B =
0	-15	-36	60	-60	-5	13	55	42	14	22	-16	65
-12	1	-32	44	-64	-31	27	29	43	13	-4	11	21
-14	-17	-28	50	-61	-13	4	58	38	12	19	-10	65
8	-12	-41	65	-60	-2	21	51	43	16	20	-17	60
10	-10	-43	65	-62	-4	25	47	44	16	17	-15	54
-7	-16	-59	63	-67	-38	37	15	48	7	4	7	35
-9	-17	-31	53	-61	-10	7	58	40	13	21	-12	66
-5	-16	-32	57	-60	-8	9	57	41	13	22	-14	65
4	-14	-39	63	-59	-3	17	54	42	15	22	-16	63
-17	-4	-41	45	-64	-41	29	20	43	9	-5	14	18
-12	-17	-28	51	-61	-12	5	58	39	12	19	-11	66
-18	-2	-36	41	-61	-40	27	22	42	11	-6	16	16
-17	0	-32	39	-60	-38	26	24	41	12	-7	16	16
-13	-7	-49	52	-67	-41	32	18	45	8	-1	11	23
-11	-10	-53	57	-68	-40	34	17	47	8	1	10	28
-16	0	-31	40	-61	-36	26	27	41	13	-6	14	18
Indices start at 1.
(1, 1)	0
(11, 9)	39
(8, 9)	41
(7, 3)	-31
(9, 6)	-3
(8, 5)	-60
(7, 5)	-61
(16, 8)	27
(2, 10)	13
(15, 12)	10
(9, 11)	22
(3, 3)	-28
(11, 13)	66
(13, 12)	16
(12, 7)	27
(8, 8)	57
(6, 5)	-67
(10, 11)	-5
(8, 12)	-14
(9, 4)	63
(1, 6)	-5
(16, 13)	18
(11, 1)	-12
(10, 7)	29
(12, 11)	-6
(11, 10)	12
(2, 11)	-4
(3, 5)	-61
(14, 10)	8
(10, 5)	-64
(16, 9)	41
(12, 13)	16
(10, 1)	-17
(15, 5)	-68
(12, 9)	42

M =
-21; -17; -2; 19; 37
-44; -19; 11; 15; 38
66; 3; -44; 24; 29
1; -12; -6; 26; 70
-67; -6; 26; -23; -30
Rows and columns are counted from 1.
(1, 1) => -21
(4, 1) => 1
(1, 3) => -2
(3, 1) => 66
(2, 3) => 11
(2, 2) => -19
(4, 4) => 26
(1, 5) => 37
(4, 3) => -6
(5, 4) => -23
(2, 1) => -44
(4, 5) => 70
(3, 3) => -44

m =
14	-19	-27	13	2	8	-52	-24	-25	-27	-14	-23	-23
-7	61	21	-38	64	-79	21	-18	54	51	-24	72	12
-7	-26	29	47	-24	17	54	8	-9	-14	-5	10	22
20	-22	-4	-1	-18	19	-14	-5	-31	-35	-13	9	-3
2	-44	0	33	-38	4	-9	33	-21	-22	-30	40	0
-21	1	-3	-57	-3	12	25	-9	6	-8	0	-3	-2
-15	-48	29	-50	-43	37	30	15	-71	-32	0	22	33
-24	-19	0	45	-21	9	29	-25	1	-33	6	-17	0
Indices start at 1.
(1, 1): 14
(7, 3): 29
(5, 11): -30
(2, 2): 61
(5, 13): 0
(8, 2): -19
(7, 13): 33
(4, 1): 20
(2, 3): 21
(6, 4): -57
(4, 8): -5
(3, 3): 29
(4, 9): -31
(7, 6): 37
(2, 9): 54
(3, 4): 47
(1, 13): -23
(7, 4): -50
(2, 4): -38
(2, 5): 64
(3, 2): -26
(3, 10): -14
(4, 6): 19
(5, 7): -9
(3, 7): 54
(4, 10): -35
(8, 8): -25
(7, 10): -32
(8, 1): -24
(1, 9): -25
(1, 2): -19
(6, 8): -9
(2, 13): 12
(7, 7): 30
(2, 1): -7

grid =
[[390 327 261 228 371 411]
 [134 155 504 617 240 351]
 [514 427 389 430 412 284]
 [419 503 482 343 493 258]
 [201 269 576 729 373 365]
 [441 362 645 760 462 143]
 [351 357 444 482 447 334]
 [173 162 465 615 286 401]
 [368 396 480 402 416 220]
 [255 238 349 407 300 394]
 [431 356 369 339 391 297]
 [238 165 379 479 288 385]]
Rows and columns are counted from 1.
(1, 1) -> 390
(7, 3) -> 444
(6, 2) -> 362
(7, 4) -> 482
(10, 2) -> 238
(10, 1) -> 255
(3, 4) -> 430
(7, 2) -> 357
(11, 4) -> 339
(5, 4) -> 729
(6, 6) -> 143
(9, 4) -> 402
(3, 1) -> 514
(1, 5) -> 371
(7, 6) -> 334
(7, 1) -> 351
(9, 3) -> 480
(5, 3) -> 576
(2, 4) -> 617
(5, 5) -> 373
(12, 5) -> 288
(3, 6) -> 284
(12, 6) -> 385
(9, 2) -> 396
(4, 1) -> 419
(4, 5) -> 493
(8, 5) -> 286
(8, 4) -> 615
(6, 5) -> 462
